In the data rows, the value 128 means zero.
Here is a table of points, one per row:
[ 39 220  31   2 211 165 191  66  51 231 148 187  84 163 109 158  82  84  50 145 174  83 180  67  75  26  43 171 190 221 129 124]
[ 95 144 122 175 178  57 122  61 133 126 118  67  53 121 165 128 111 153 131 150 123 177 142 176  70 111 138 149 139 132 177 138]
[149 148 113 186 127 127 114 125 129  99 129 114  99 149  90 145 121 117 116 126 122 155 146 140 121 157 150 165 150 122  92  87]
[ 34 179  81  60 236  23  71  27 168 217  78  36  28  81 198 108 205 128 176 159 104  83  99 217  28  79  46  45  51 181 225  72]
[155 131 146 163 152 111  93 123 119 105 162 140 117 174  79 130 121  76 132  76  91 145 138 104 135 154 113 158 158 124 144 151]
[184  95  70 138  92 182  89 147 177  81 131 147 183 184 173 135  80 150 130  86 119 118 159  95 167 101 151  35  85 118  82  76]
[ 26  35 189   0   4 237  33 245 204 188 200 170 223  42 186  40 222  52 216 214  52  54  14 162 197 193 176 183 144  61 141 136]
[138 114 138  83 153 124  86 111  96 145 196 130 118 185  99 154 105  73  74  59  93 147 114  93 146 105 129  70 153  98 191 175]
[ 71 145 160  56 121 132 172 117 105  91  51  78 158  76 173 149 193 192 125 198 152  46  98 174 161 162 105 124 100 189 152  72]
[160 140 113 185 122 120 121 124 133  94 122 112 110 152  92 137 118 126 121 130 119 147 143 138 131 160 155 160 141 127  92  89]
[144 124 134 171 101 125 214 139 142 142  69 157 143  71 160 136 161 179 182 182 205 136 124 106  93 146 104 178 133 130 153 189]
[122 103 107  81 147  98  78  82  92  90 202  82  93 167 121 144 113  87  78  76  74 137 109 172 157  93 164  71 104  94 185 184]
[ 87 121 173  87 137 182 175 119 157  97  45  89 172  93 174 142 185 191 179 201 151  47  89 180 166 165 105  88  77 164 145  85]
[146 112 157 157  91 110 224 144 144 153  65 165 151  60 177 129 167 187 193 188 213 141 116 116  84 149 125 175 111 116 183 217]
[179  80  81 144  89 175 105 141 168  80 139 142 175 171 169 107  80 145 118  95 125 128 150 106 163 101 144  44  81 118  79  82]
[175  32 126  44  50 183 171 152 134  79 197 167 185 117 198  30  53 135  70  82 155 163 102 140 170  52 120  32  28  91  49 169]
[144 140 133 187 149 128 116 127 141  96 137 109 138 127  88 139 102 125 108 131  93 122 149 141 145 134 164 171 138 122  95  91]
[130 111 100 154 144 114 111  94 117  89 157  87 124 126 132 145 134 139  90 138  98  98 118 180 157 112 164 103 102 114 140  99]
[160 132 115 170  99  99  67  82 107  66 175  83  67 180  87 132  89 110 143  84  82 186 141 185 132 104 162 153 129 130  99 145]
[105 152 109 104 190 160 190  97  86 199  98 183  86 158 196  67  52 113  90  61 176 170 176  49  60  43  36  70 147 150  79  98]
[150 149 153 155 171 108  95 137 118 137 132 154 118 177  74 131 157  69 163  73 102 122 126 102 120 163  75 164 167 138 156 157]
[141 149 167 165 149 134  87 146 138  93 107 124 146 153  76 132 145  88 149 100  80  97 128 130 135 172 142 177 140 143 113 112]
[141 178  94 172  65 149 119 203 143 174 169 138 100 110  68 149 131 178 150 136 175 193 181  74  94 167 137 107 108 143  58  55]
[137 117 110 172 137 130 127 106 127  91 113 100 125 114 128 131 133 140 103 158 112 101 121 165 156 133 158 121 118 121 117  85]
[137 155 149 169 145 143  85 146 143  98 104 123 137 148  82 134 152  88 149 109  87  95 115 136 134 169 145 176 145 129 117  94]
[147  99 158 154  93 110 226 151 142 144  63 162 146  60 177 127 163 187 191 190 213 140 125 109  82 147 121 174 109 116 184 220]
[175 130  35 124  32  80  72 233 220 198  72 190 194  88  93 132 202 199 217 205 203 164 170 139 123 201 194  78 126 148  58  40]
[ 74 181 162 112 178 170 203  74  89 110  65  94  85 111 119 144  68 191 158 198 146 112 189  96 138  55  63 189 174 203  84 131]
[135 115 104 166 134 119 115 102 122  88 137  94 128 125 131 140 133 141  95 144 104 100 120 175 155 123 164 120 106 115 127  94]
[146 120 145 166  96 119 220 144 144 152  66 162 146  64 170 134 167 183 189 186 210 137 122 111  87 150 111 175 123 123 171 204]
[ 89 151 116 174 178  61 117  66 142 139 120  69  58 120 160 129 118 151 129 154 123 168 136 170  72 109 132 152 133 136 175 118]
[140 151 151 168 139 146  90 148 140  98 107 124 147 151  83 137 146  96 142 114  87 100 122 132 138 172 147 173 143 134 108  96]
[ 79 153 145  62  85 171  89 158 113 130 125 104 143 114 131 141 170 112 119 150  94  95  78 150 143 165 155 166 136 107 131  97]
[141 114 131 181 137 160 169 118 149 101  92 109 146 124 136 126  92 166 126 168 133 111 146 140 146 122 151 116 114 128  95  92]
[129  53 155  40 158 100 233  93 113 199 106 197 153  48 201  29  81 164 109  93 221 151 121 123  50  41  47  63  20 117  68 211]
[143 142 103 178 115 103 157 132 100 109 138  95  97 124 134 132 126 144 100 151 124 142 137 122 126 161 156 143 143 131 111 111]
[126 102 113 142 123  52 143 148 106  87 160 102 118  78  91 107 133 142 100 165 106 122 181 144 131 143 156 187 143 146  89  76]
[146 122 150 168  87 102 221 146 147 155  74 159 149  67 176 139 163 188 187 192 208 137 124 128  97 161 159 167 123 112 188 214]
[139 147 147 174 136 137  91 146 137  96 114 123 144 149  88 141 135 105 136 115  91 110 125 131 142 170 153 168 143 130 107  94]
[144 124 140 112 151 110  91 118  98 139 191 132 114 180  89 144 108  73  83  65  92 148 123 102 143 126 134  98 155 102 178 174]
[139 117 142  78 156 127  85 104  94 147 196 130 116 188 101 157 101  72  71  56  93 145 113  92 147 103 122  65 155  97 193 176]
[ 44  77 152  14  25 217  38 223 200 171 130 137 203  71 180  74 213  81 205 192  62  68  28 185 179 189 174 155 108  81 145  97]
[150 108 116 176 138 145 151 117 142  92  97 106 144 125 134 137 122 154 117 162 134 101 132 152 145 138 154 114 116 121 102  83]
[154  34 174  40  66 116 207 123 101 127 186 163 155  80 196  29  61 127  63 100 186 164  96 155 119  65 134  53  29  79  70 204]
[147 131 139 173  97 128 214 135 139 130  69 163 128  73 156 132 161 176 181 181 203 139 129 108  92 146  99 176 131 135 146 182]
[137 126 126 135  70 198  70 194 182 104 107 146 189 144 104 144 163 104 176 148  82  86  78 135 169 173 171 145 149 104 107  89]
[143 112 146  85 159 114  89 113  91 155 194 150 111 190  92 152 102  66  74  53  97 148 118  83 144 111 102  76 171  99 196 182]
[ 73 168 106 158 188  68 124  78 140 175 137  72  68  90 144 134 154 146 130 155 120 149 138 156  70 119 102 137 110 148 162  91]
[140 152 162 152 177  98  98 141 113 161 118 169 117 183  71 126 162  64 167  68 102 110 116 102 110 163  65 168 175 143 174 174]
[ 64 185 162  92 180 157 204  72  88 108  63  98  82 108 122 155  65 194 158 198 149 125 188 106 135  53  61 199 179 204  88 130]
[142 115 146  78 154 124  87 105  90 152 195 131 114 188  97 159  99  71  71  55  97 148 112  90 146  99 115  65 163  97 195 178]
[149 114 154 101 159 105  93 124  90 158 190 155 111 190  86 149 108  65  84  55 102 149 121  81 142 118  93  93 177 103 194 186]
[ 83 137 113  77  52 149  80 163  93 100 172  84 101  97 186 128 153 151  96 155  94 160  66 176 166 147 187 156 134  88 132 160]
[142 150 170 167 147 125  88 146 137  94 111 128 146 153  76 135 136  88 145  99  79  99 134 128 138 172 138 177 141 145 110 115]
[ 90 170 120 155 170 161 193 135  96 205 127 179  81 113 175  77  65 124 100  81 179 185 167  49  61  51  41 152 173 156  76 101]
[136 154 163 167 148 136  84 150 152  94  97 111 145 149  78 129 153  88 150 106  78 101 134 134 146 175 150 169 139 135 105 105]
[150 116 134 174 109 121 184 122 127  93  86 140 125 110 147 124 124 156 131 153 172 137 144 120 123 136 106 162 123 136  95 112]
[160 162  64 167  64 100 109 204 185 172  97 160 148 113  88 148 170 180 179 176 184 168 170 111 111 182 170 128 134 142  70  55]
[159 140 109 184 124 119 113 123 137  92 122 115 112 151  93 135 116 122 122 131 116 149 150 136 129 159 154 160 142 129  94  86]
There is one direction along which these points spread out most. For each point below, how far along it does it lie, from 0 to 99? 50 is the average, and the first point above lies past it. One standard deviation of the points above along it is 16.
[117 101 114  64 157  93  70  66  98  85 204  73  93 173 148 151 122  93  75  71  72 124  91 187 161  78 166  51  87  91 197 185] 72
[ 93 130 183 148 126 149 200 118 116  77  51  85 148  83 156 159 159 200 157 201 155  62 142 147 173 142 107 158 141 183 141  98] 33
[148 142 135 180 138 132 105 134 136  95 125 115 135 142  86 138 120 109 118 120  94 121 140 133 137 160 158 169 143 126 100  91] 51
[ 51 198  50   0 188 132 110 103  42 233 225 175  97 209 128 197 148  59  35  46 148 100  95  58 169  45  66  32 200 154 234 219] 89
[182  88  75 142  92 179  97 143 172  81 133 144 180 176 170 117  80 148 124  90 121 124 154 102 165 102 148  40  83 119  80  79] 51
[142 117 146  86 143 128  92 105  90 152 192 114 114 178  92 160  98  79  74  59 100 154 111 107 139 100 133  69 159  98 188 170] 75
[160 126 145 164 145 107  87 115 113  92 180 117 114 172  77 133 109  77 124  76  84 154 139 116 138 147 138 154 151 123 140 170] 65
[144 138 139 184 143 144 107 135 146  95 132 113 149 131  88 140 103 123 111 129  89 112 144 141 150 137 167 169 138 119  99  92] 50
[134  47 157  36 156  97 233  90 106 197 116 195 159  48 202  27  75 161 101  91 222 151 114 132  50  40  50  61  17 111  65 215] 54
[153 171  65 171  60 111 124 211 184 186 104 164 149  99  85 153 174 186 179 178 190 175 172  90 106 184 167 124 131 140  68  54] 29
